What is the hidden score of each row? Scores go from 0 to 30, and 15 is about the middle. The score is a weighted sum of the row's numbers plus the product of two more (or one squared), each taken from its middle value.
[-1.5 -0.8  0.9 -1.7 -0.7 -0.2  0.0  1.2 -0.5 -0.1  1.3  1.4  0.5  2.0 -0.2 -0.2  0.1  0.3] ~ 7
[-1.3 -0.5  1.1 -0.3  0.4  0.0 -0.4  1.1  0.3 -0.1  0.9  0.4  0.2  0.6 -0.1 -0.7 -0.6 -0.9] ~ 19
[ 0.7  0.4  0.0 -1.0 -1.3  0.8  0.5 -1.1 -0.8  0.2 -0.1 -0.6  0.4  0.4  0.2  0.9  0.0  1.8] ~ 15
[ 0.5  1.7  0.4 -1.2 -0.3  1.9 -0.3 -0.9 -1.4  1.0  2.2 -1.9  0.0 -0.1  0.6  2.2  0.0  2.3] ~ 13
[-0.6 -0.5  0.5 -1.6 -1.2  0.0  0.1  0.0 -0.8 -0.2  0.1  0.6  0.3  1.4 -0.1  0.0 -0.3  1.0] ~ 25
[ 0.3  0.1  0.4 -0.9 -1.0  0.7  0.2 -0.8 -0.4  0.0  0.0 -0.3  0.6 -0.3  0.4  0.5 -0.1  1.0] ~ 14
[ 0.7  0.8 -0.6  1.4  1.1  0.2 -0.5 -0.8 -0.3  0.3 -0.3 -1.0  0.1 -1.2  0.1  0.3 -0.1 -0.3] ~ 13
[ 0.7  0.8 -0.1  1.3  0.9  0.5 -0.5 -0.2  0.1  0.1 -0.1 -0.7  0.1 -1.4  0.6  0.7  0.1 -0.7] ~ 9
[-1.4 -1.0  2.2 -1.7 -0.6 -0.3  0.1  1.2 -0.6 -0.1  1.3  1.4  0.3  2.1 -0.2 -0.2  0.1  0.4] ~ 24
[-1.1 -0.2  1.1 -2.3 -1.1  1.2 -0.4  0.8  0.2  0.1  2.0  0.9  0.2  1.2  0.6  0.9  0.3  1.3] ~ 6
[ 1.2  1.5  0.6 -0.8 -0.7  1.2  0.1 -1.5 -1.5  0.7  1.0 -1.4  0.7  0.2  0.4  1.9  0.0  1.9] ~ 10
[ 0.3  0.8  0.2  1.1  1.5 -0.1 -0.4 -0.7 -0.3  0.6  0.3 -0.8  0.4 -0.6  0.8  0.3 -0.4 -0.8] ~ 12
[ 0.7  0.5 -0.8  1.3  1.3 -0.3  0.0 -0.3  0.1  0.3 -0.2 -0.5 -0.3 -0.7 -0.4 -0.1  0.0 -0.4] ~ 13
[ 0.5  1.4  0.4  1.7  1.3  0.3 -1.0 -0.5  0.0  1.0 -0.1 -1.3  0.1 -1.6  1.0  0.5 -0.5 -0.9] ~ 17
[-0.6 -0.9 -0.7 -0.5  0.3 -1.7  0.6 -0.6 -0.7 -0.1  0.0  0.5  0.0  1.5 -1.1 -1.5 -0.3  0.1] ~ 19
[-0.1 -0.4  0.4 -0.8 -1.2  0.6  0.0  0.0 -0.2 -0.4 -0.5  0.1  0.4  0.1  0.3  0.3 -0.1  0.6] ~ 19
[-0.7 -0.6  0.3  0.1  0.2 -0.4 -0.3  2.4  1.6  0.2 -0.6  1.3 -0.6 -0.4 -0.1 -1.3 -0.3 -1.7] ~ 29
[ 0.7  0.5 -0.7  1.2  1.3 -0.3 -0.1 -0.5 -0.2  0.1 -0.1 -0.6 -0.2 -0.5 -0.3  0.0  0.0 -0.2] ~ 13
[ 0.6  0.5  0.0 -1.0 -1.5  0.8  0.4 -0.6 -0.7 -0.2  0.2 -0.8  0.4  0.3  0.1  0.7  0.1  1.8] ~ 14
[ 0.5  1.5  0.3  1.8  1.4  0.3 -0.9 -0.5  0.1  1.0 -0.1 -1.3  0.0 -1.7  1.1  0.5 -0.6 -0.9] ~ 18
[ 0.3  0.2  0.1 -0.8 -1.1  0.5  0.4 -1.1 -0.7 -0.1 -0.1 -0.5  0.6  0.4  0.2  0.5 -0.1  1.2] ~ 16
[-0.5  1.7  0.2 -0.7  0.8  0.7  0.3 -1.2 -1.5  1.2  2.5 -1.9 -0.1 -0.3  0.3  1.1  0.0  1.7] ~ 12
[-1.1 -1.6 -1.3 -0.3  0.7 -1.9  1.1  0.5  1.0 -1.1 -0.4  1.0 -0.7  0.3 -2.0 -1.8  0.2  0.1] ~ 17
[ 0.2 -0.4 -1.2  0.3  0.2 -1.2  0.5 -0.8 -0.7  0.0 -0.3  0.0 -0.4  0.8 -1.4 -1.3  0.1  0.6] ~ 18
[-0.6 -1.1  0.0 -1.2 -1.0 -0.5  0.3  0.3 -1.0 -0.7  0.0  0.8  0.2  1.7 -0.6 -0.3 -0.2  0.6] ~ 19
[ 0.4  1.7  0.0  1.3  1.0  1.3 -1.3 -0.1  0.0  1.6  1.0 -1.4 -0.9 -2.0  0.8  1.3  0.0 -0.1] ~ 10
[ 0.5  0.2 -0.3  1.0  1.3 -0.6  0.1 -0.5 -0.3  0.2  0.0 -0.6  0.0 -0.1 -0.2 -0.3 -0.2 -0.5] ~ 15
[ 0.2 -1.5  0.0  0.0 -1.5 -0.1  0.3  1.0  0.7 -1.2 -1.7  1.2 -0.3  0.3 -0.5 -0.1  0.5 -0.4] ~ 10
[ 0.9  1.1 -0.5  1.4  0.8  0.7 -0.9 -0.9  0.0  0.3 -0.5 -1.2 -0.2 -1.7  0.5  0.7  0.0 -0.2] ~ 15
[ 0.7  0.5 -0.2 -0.5 -1.0  0.5  0.5 -1.0 -0.5  0.0  0.1 -0.5  0.5  0.1  0.3  0.6  0.2  1.2] ~ 13
[-0.2  0.9  0.4  0.6  1.1  0.3 -0.1  0.0  0.1  0.8  1.2 -0.8 -0.1 -0.9  0.6  0.6  0.2 -0.4] ~ 9
[-0.2  1.6  0.2 -0.9  1.1  0.7  0.1 -1.3 -1.4  1.2  2.4 -1.8 -0.1 -0.2  0.3  1.1  0.0  1.7] ~ 13
[-0.6 -0.5  0.5 -1.6 -1.4  0.0  0.1  0.1 -0.7 -0.2  0.1  0.7  0.5  1.5  0.0 -0.2 -0.2  0.9] ~ 16
[ 0.7  0.5 -0.6  1.3  1.2 -0.3  0.0 -0.4  0.0  0.2 -0.1 -0.6  0.0 -0.5 -0.2  0.0  0.0 -0.2] ~ 12
[ 0.4 -1.1 -2.3  1.0 -0.2 -2.2  1.0 -1.2  0.4 -0.9 -2.7  0.7 -1.7 -0.1 -1.3 -1.4  0.3 -1.0] ~ 14
[ 0.0 -0.4  0.3 -0.8 -1.2  0.6  0.1 -0.3 -0.1 -0.2 -0.6  0.2  0.4  0.1  0.3  0.3 -0.1  0.7] ~ 19
[-1.4 -1.0  0.9 -1.8 -0.5 -0.2 -0.1  1.1 -0.6 -0.1  1.2  1.4  0.4  2.2  0.0 -0.2 -0.1  0.2] ~ 10
[-1.2 -0.5  1.0 -0.4  0.4  0.0 -0.4  1.3  0.4  0.1  0.9  0.4  0.2  0.6  0.0 -0.6 -0.5 -0.8] ~ 16
[ 1.2  1.6  0.5 -0.2 -0.8  1.2  0.1 -1.5 -1.5  0.7  1.0 -1.4  0.6  0.2  0.3  1.9  0.2  1.7] ~ 8
[-0.8  2.0  2.7 -0.1  1.7  1.8 -1.3  1.5 -0.2  1.5  1.8 -0.6  1.2 -1.1  1.2  0.8 -0.7 -1.3] ~ 16
[ 1.3  1.5  0.5 -0.7 -0.8  1.2  0.1 -1.5 -1.5  0.7  1.0 -1.4  0.8  0.0  0.3  1.9  0.1  1.9] ~ 9
[ 0.1 -0.1  0.5 -0.4 -0.7  0.4 -0.1 -0.3  0.1 -0.1 -0.1 -0.1  0.7  0.1  0.7  0.6 -0.2  0.1] ~ 11
[ 0.1  0.3  0.1  0.6  0.8 -0.1  0.1  0.3  0.4  0.3  0.5 -0.1  0.0 -0.3  0.3  0.1  0.1 -0.8] ~ 19
[ 0.6  1.4  0.4  1.4  1.4  0.3 -1.1 -0.6  0.1  1.1 -0.2 -1.3 -0.1 -1.6  0.9  0.4 -0.5 -0.9] ~ 17
[-0.8 -0.5  0.5  0.2  0.3 -0.4 -0.4  2.2  1.4  0.1 -0.5  1.4 -0.6 -0.3 -0.1 -1.3 -0.4 -1.8] ~ 21
[-0.7 -0.5  0.3  0.1  0.3 -0.3 -0.3  2.2  1.4  0.2 -0.6  1.4 -0.7 -0.4 -0.1 -1.1 -0.2 -1.7] ~ 21
[-0.9 -0.1  1.0 -2.3 -1.1  1.3 -0.4  1.1  0.2  0.1  2.0  0.8  0.1  1.3  0.5  0.8  0.3  1.3] ~ 7
[-0.8 -1.0 -1.1 -0.6 -0.5 -1.3  0.8 -0.2 -1.0 -0.4 -0.1  0.6  0.0  1.9 -1.5 -1.1 -0.3  0.8] ~ 18
[ 0.3 -1.0 -2.2  1.0 -0.2 -2.4  1.2 -1.1  0.6 -0.8 -2.7  0.6 -1.4 -0.1 -1.3 -1.6  0.4 -1.1] ~ 15
[-1.0 -1.4 -1.0  0.1  0.7 -2.1  0.6  1.2  1.8 -0.8 -1.5  1.9 -1.0  0.4 -1.0 -2.5  0.3 -1.6] ~ 27
[ 0.5  0.3 -0.3  1.1  1.0 -0.6  0.2 -0.6 -0.4  0.2  0.0 -0.5  0.0 -0.1 -0.2 -0.3 -0.2 -0.5] ~ 15
[ 1.2  1.5  0.6 -0.7 -0.7  1.1  0.2 -1.4 -1.8  0.6  0.9 -1.4  0.7  0.1  0.4  1.9  0.0  1.9] ~ 11
[ 0.1 -1.5  0.1  0.0 -1.7 -0.2  0.3  1.1  0.9 -1.3 -1.5  1.3 -0.5  0.3 -0.6 -0.3  0.6 -0.3] ~ 10
[ 1.2  1.3 -0.7  1.6  0.4  0.8 -0.8 -1.2 -0.1  0.4 -0.5 -1.4 -0.4 -1.6  0.7  1.0  0.0  0.2] ~ 18
[-0.7  1.8  2.5  0.0  1.6  1.8 -1.7  1.4 -0.2  1.5  1.9 -0.6  1.2 -1.0  1.4  0.7 -0.6 -1.4] ~ 19
[ 1.1  1.3 -0.6  1.7  0.5  0.8 -0.8 -1.1  0.0  0.3 -0.5 -1.6 -0.5 -1.8  0.7  1.0  0.0  0.2] ~ 24
[-1.3 -0.5  1.1 -0.2  0.5  0.0 -0.3  1.1  0.1 -0.1  0.9  0.4  0.3  0.8  0.2 -0.6 -0.6 -0.9] ~ 19
[-0.2 -1.5  0.0 -0.8 -1.5 -0.1  0.6  0.7  0.0 -1.1 -0.9  1.3  0.0  1.0 -0.7 -0.1  0.3  0.3] ~ 12
[ 0.5  0.1  0.1  0.3  0.3  0.1  0.3 -0.3 -0.3  0.4  0.3 -0.6  0.4  0.0  0.6  0.2  0.0 -0.1] ~ 17
[ 0.3 -0.4 -1.2  0.1  0.1 -1.1  0.5 -0.8 -0.6  0.4 -0.3  0.0 -0.5  0.8 -1.4 -1.1  0.1  0.5] ~ 18
[-0.2 -0.2  0.3 -0.8 -1.2  0.9 -0.2 -0.1  0.1 -0.2 -0.1  0.0  0.2 -0.1  0.3  0.4  0.1  1.1] ~ 21
[-0.1 -0.1  0.2 -0.8 -1.1  0.9  0.0  0.2  0.1 -0.3  0.0  0.0  0.2 -0.2  0.2  0.5  0.4  1.0] ~ 10
[-0.3  1.7  0.2 -1.0  0.7  0.7  0.3 -1.3 -1.6  1.3  2.6 -1.8  0.0 -0.2  0.2  1.0  0.0  1.8] ~ 13
[ 0.5  0.4 -0.3  1.1  1.3 -0.6  0.1 -0.6 -0.3  0.0  0.0 -0.5  0.1 -0.2 -0.1 -0.3 -0.1 -0.5] ~ 15
[ 0.0 -0.3  0.3 -0.8 -1.2  0.6  0.1  0.0 -0.1 -0.1 -0.5  0.1  0.3  0.1  0.2  0.3 -0.2  0.6] ~ 16
[ 0.5  1.4  0.3  1.4  1.4  0.4 -1.0 -0.5  0.0  1.0 -0.1 -1.3  0.1 -1.7  1.1  0.5 -0.1 -0.8] ~ 11
[ 0.4  0.2  0.4 -0.9 -1.0  0.6  0.1 -1.1 -0.5  0.0  0.0 -0.4  0.6  0.2  0.6  0.7 -0.1  1.0] ~ 15
[ 0.1 -1.4  0.0 -0.2 -1.4 -0.1  0.6  1.0  0.7 -1.2 -1.7  1.2 -0.4  0.5 -0.4 -0.2  0.6 -0.4] ~ 8
[ 0.6  0.6 -0.8  1.2  1.1 -0.4  0.1 -0.5  0.1 -0.1 -0.1 -0.7 -0.1 -0.5 -0.3  0.0  0.0 -0.2] ~ 14
[-0.7  1.9  2.6  0.0  1.5  1.8 -1.7  1.5 -0.1  1.4  1.9 -0.6  1.2 -1.1  1.4  0.8 -0.5 -1.4] ~ 19
[ 1.4  1.6  0.6 -0.8 -0.7  1.1  0.2 -1.6 -1.5  0.8  0.9 -1.4  0.9  0.4  0.4  2.0  0.1  1.9] ~ 8
[-0.7 -0.5  0.2  0.3  0.2 -0.4 -0.6  2.6  1.5  0.2 -0.5  1.4 -0.8 -0.2  0.1 -1.2  0.0 -1.7] ~ 24
[ 0.6  0.4  0.1 -1.0 -1.3  0.8  0.4 -1.1 -0.9  0.1  0.0 -0.7  0.3  0.3  0.2  0.8  0.2  1.9] ~ 16
[ 0.4  1.7  0.0  1.3  1.0  1.4 -1.3 -0.1  0.2  1.4  1.1 -1.4 -0.9 -2.1  0.7  1.2 -0.1  0.0] ~ 12
[ 0.8  0.4 -0.4  1.4  1.3 -0.4 -0.1 -0.4  0.1  0.1 -0.3 -0.4  0.0 -0.7 -0.3 -0.1  0.1 -0.5] ~ 12
[ 0.3  0.2  0.4 -0.9 -1.1  0.6  0.2 -0.9 -0.5 -0.1  0.1 -0.4  0.7  0.3  0.5  0.6 -0.1  1.0] ~ 14
[ 0.3 -1.1 -2.2  1.0 -0.2 -2.4  1.0 -1.2  0.5 -0.8 -2.6  0.7 -2.0 -0.1 -1.3 -1.5  0.4 -0.9] ~ 14
[ 0.5  1.0 -0.6  1.0  0.5  0.9 -0.5 -0.2 -0.1  0.5  0.7 -0.9 -0.6 -1.3  0.5  1.0  0.4  0.3] ~ 5
[ 0.7  0.4  0.0 -0.6 -0.9  0.5  0.5 -1.3 -0.5  0.0  0.2 -0.7  0.4  0.1  0.4  0.7  0.2  1.2] ~ 12
[ 0.4  0.2  0.4 -0.9 -1.1  0.5  0.1 -0.8 -0.4  0.0  0.1 -0.3  0.5  0.2  0.5  0.6  0.0  1.0] ~ 12
[ 0.7  0.6 -0.6  1.3  1.1 -0.4 -0.2 -0.5 -0.2  0.1 -0.1 -0.7 -0.2 -0.5 -0.2  0.0  0.1 -0.2] ~ 12
[ 0.2 -0.2  0.5 -0.4 -0.5  0.6  0.0 -0.5  0.2  0.1  0.0 -0.1  0.6  0.1  0.6  0.6  0.0  0.3] ~ 10
[-0.8 -1.7 -2.0 -0.3  0.8 -2.0  1.1  1.1  1.6 -1.1 -0.9  1.1 -1.4  0.1 -1.7 -2.3  0.4  0.0] ~ 26
[-0.4 -0.7  0.4  0.2  0.9 -1.3  0.0 -0.5 -0.4  0.2 -0.1  0.0  0.2  0.9 -0.4 -1.3 -0.6 -1.0] ~ 21
[-0.7 -1.1 -0.1 -1.3 -1.0 -0.5  0.4  0.2 -0.9 -0.5 -0.1  0.7  0.3  1.7 -0.6 -0.4 -0.1  0.2] ~ 13
[-0.8 -1.0 -1.4 -0.6 -0.5 -1.3  0.9 -0.2 -1.1 -0.5 -0.1  0.5  0.0  1.9 -1.4 -1.2 -0.2  0.6] ~ 16
[ 0.4  0.1  0.0  0.5  0.5  0.0  0.2 -0.8 -0.3  0.4  0.2 -0.6  0.4 -0.1  0.7  0.2  0.0 -0.1] ~ 11
[ 0.7  1.0 -0.6  1.4  1.1  0.4 -0.4 -0.8 -0.1  0.2 -0.2 -1.1 -0.1 -1.2  0.2  0.5 -0.2 -0.3] ~ 15
[ 0.5  1.3  0.4  1.6  1.5  0.4 -0.9 -0.6 -0.1  0.9 -0.2 -1.3  0.1 -1.9  1.0  0.5 -0.5 -0.8] ~ 21
[-1.3 -0.4  1.0 -0.4  0.4  0.0 -0.1  1.2  0.3 -0.1  0.9  0.4  0.3  0.7 -0.1 -0.6 -0.6 -1.1] ~ 18
[ 0.5  0.2 -0.4  1.1  1.3 -0.6  0.1 -0.7 -0.2  0.2 -0.1 -0.5  0.1 -0.2 -0.3 -0.3 -0.1 -0.7] ~ 16
[-1.3 -0.5  1.1 -0.3  0.5 -0.1 -0.1  1.2  0.3  0.1  0.9  0.4  0.2  0.8 -0.1 -0.7 -0.5 -0.9] ~ 17
[-1.1 -1.8 -2.2 -0.3  0.7 -1.9  1.2  0.9  1.6 -1.1 -0.8  1.4 -1.4  0.2 -1.7 -2.2  0.4  0.0] ~ 18
[-0.6 -1.1 -0.1 -1.2 -1.1 -0.4  0.3  0.2 -0.8 -0.5  0.0  0.8  0.2  1.7 -0.5 -0.4 -0.2  0.7] ~ 17
[-0.6 -0.7 -0.8 -0.3  0.2 -1.7  0.7 -0.6 -0.7  0.0  0.2  0.5  0.0  1.7 -1.2 -1.5 -0.3 -0.1] ~ 22
[ 0.8 -1.6 -1.5  0.2 -2.2 -1.1  1.0 -0.2  0.5 -1.2 -2.7  1.0 -1.6  0.2 -0.8 -0.2  0.5  0.1] ~ 16
[ 0.5  0.7 -0.2  1.2  0.8  0.4 -0.4 -0.3  0.3  0.4 -0.3 -0.7  0.0 -1.2  0.6  0.6 -0.1 -0.7] ~ 9
[ 0.7  0.4  0.1 -0.6 -0.8  0.7  0.4 -1.0 -0.5  0.0  0.1 -0.5  0.5  0.1  0.5  0.7  0.1  1.2] ~ 11
[ 0.2 -0.4 -1.2  0.2  0.2 -1.2  0.4 -0.7 -0.6  0.1 -0.3 -0.2 -0.4  0.8 -1.4 -1.2  0.1  0.6] ~ 18
[ 0.3  0.2  0.1  0.3  0.4  0.1  0.1 -0.8 -0.2  0.3  0.3 -0.5  0.4  0.0  0.6  0.2 -0.1  0.0] ~ 12
[-1.0 -1.7 -2.0 -0.3  0.7 -1.9  1.1  1.0  1.6 -1.1 -0.9  1.4 -1.4  0.3 -1.6 -2.3  0.4  0.0] ~ 19
[ 0.2 -0.4 -1.1  0.3  0.3 -1.2  0.4 -0.8 -0.6  0.1 -0.2  0.0 -0.4  0.8 -1.2 -1.3  0.1  0.7] ~ 17
[ 0.7  0.4 -0.3  0.9  1.2 -0.6  0.1 -0.6 -0.3  0.4  0.1 -0.6  0.1 -0.2  0.0 -0.3 -0.2 -0.4] ~ 19
[ 0.2  0.2  0.0  0.7  0.7 -0.1  0.2  0.2  0.3  0.3  0.4 -0.2  0.1 -0.4  0.3  0.3  0.1 -0.8] ~ 17
[ 0.6  1.7  0.5 -1.1 -0.4  1.8 -0.1 -0.9 -1.5  0.9  2.1 -1.9  0.0 -0.2  0.8  2.2  0.1  2.3] ~ 11
[-0.5 -1.0 -1.1 -0.6 -0.4 -1.3  0.8 -0.4 -1.0 -0.5  0.0  0.6  0.0  1.8 -1.5 -1.3 -0.3  0.7] ~ 18
[ 0.5  0.4  1.0 -1.2 -1.3  0.8  0.1 -0.7 -0.4  0.0  0.1 -0.2  0.8  0.3  0.7  1.1 -0.3  1.1] ~ 16
[-0.5 -0.5  0.3  0.4  1.0 -1.4  0.0 -0.5 -0.4  0.2  0.0  0.1  0.2  0.9 -0.3 -1.3 -0.5 -1.3] ~ 20
[-1.2 -0.5  1.0 -0.3  0.4  0.1 -0.3  1.1  0.2  0.1  0.9  0.4  0.3  0.6 -0.1 -0.7 -0.5 -0.9] ~ 17
